In the data rows, zero lies at 4.5, halfway between 4 and 5.
Here are some points:
[6 5 3 5 3 4 5 5]
[4 8 9 3 8 5 1 2]
[9 6 1 4 2 3 7 6]
[5 8 8 3 9 5 0 3]
[5 3 2 4 3 4 7 6]
[5 3 0 6 1 3 7 7]
[6 6 3 5 5 4 4 5]
[4 6 6 4 6 5 2 2]
[4 1 2 6 1 4 7 6]
[7 2 0 6 1 3 8 7]
[2 3 8 4 8 6 3 4]
[7 5 2 5 2 3 7 6]
[4 3 3 6 4 3 4 5]
[4 3 3 5 2 4 6 5]
[3 5 8 3 8 6 3 3]
[2 4 9 3 9 6 1 3]
[4 8 8 3 9 6 1 2]
[4 3 4 5 4 5 5 5]
[3 4 6 5 6 5 3 4]
[2 4 8 4 7 6 1 3]
[7 6 1 5 1 2 6 6]
[4 1 1 5 0 4 8 7]
Then 16 other points, each followed by its number:
[4 5 6 4 6 5 3 4] 0
[3 8 8 3 9 5 1 2] 1
[8 5 0 6 1 2 6 6] 2
[3 4 8 4 8 6 3 3] 3
[3 6 8 4 9 6 1 2] 4
[6 4 1 5 1 3 6 6] 5
[3 4 6 4 8 5 2 4] 6
[6 3 3 5 2 4 8 7] 7
[4 6 7 3 7 6 3 3] 8
[6 6 3 5 4 4 4 3] 9
[1 3 7 4 7 6 4 3] 10
[4 5 5 4 4 5 5 4] 11
[4 6 6 5 7 5 2 3] 12
[6 4 2 5 2 3 6 6] 13
[6 4 1 6 1 3 6 6] 14
[4 5 7 4 6 5 4 3] 15
Which of these numbered points is nearest to each point below, ignoring the direction in which the first points spread most? Its number follows each.
[0 2 8 3 8 7 2 3] > 10
[5 6 5 3 5 5 3 3] > 5
[1 2 6 5 5 5 5 4] > 10
[3 5 8 4 9 5 1 2] > 4
[1 3 7 3 7 6 4 4] > 10
[6 4 1 6 1 3 6 6] > 14
[5 7 6 3 6 4 3 3] > 1
[6 4 2 5 2 3 6 6] > 13
[8 8 3 4 4 2 4 5] > 2
[6 5 1 5 2 3 5 6] > 5
[6 5 3 5 3 3 6 6] > 13
[6 8 7 3 8 5 1 4] > 2
[5 3 4 6 3 4 6 5] > 15
[4 6 6 4 7 5 2 3] > 12
[3 1 2 6 2 4 7 6] > 10
[1 4 8 3 8 7 3 3] > 10
[5 4 3 6 3 4 5 5] > 12
[6 8 7 3 7 4 2 3] > 2
[2 2 6 4 4 6 7 5] > 10
[6 4 1 4 2 4 8 6] > 8
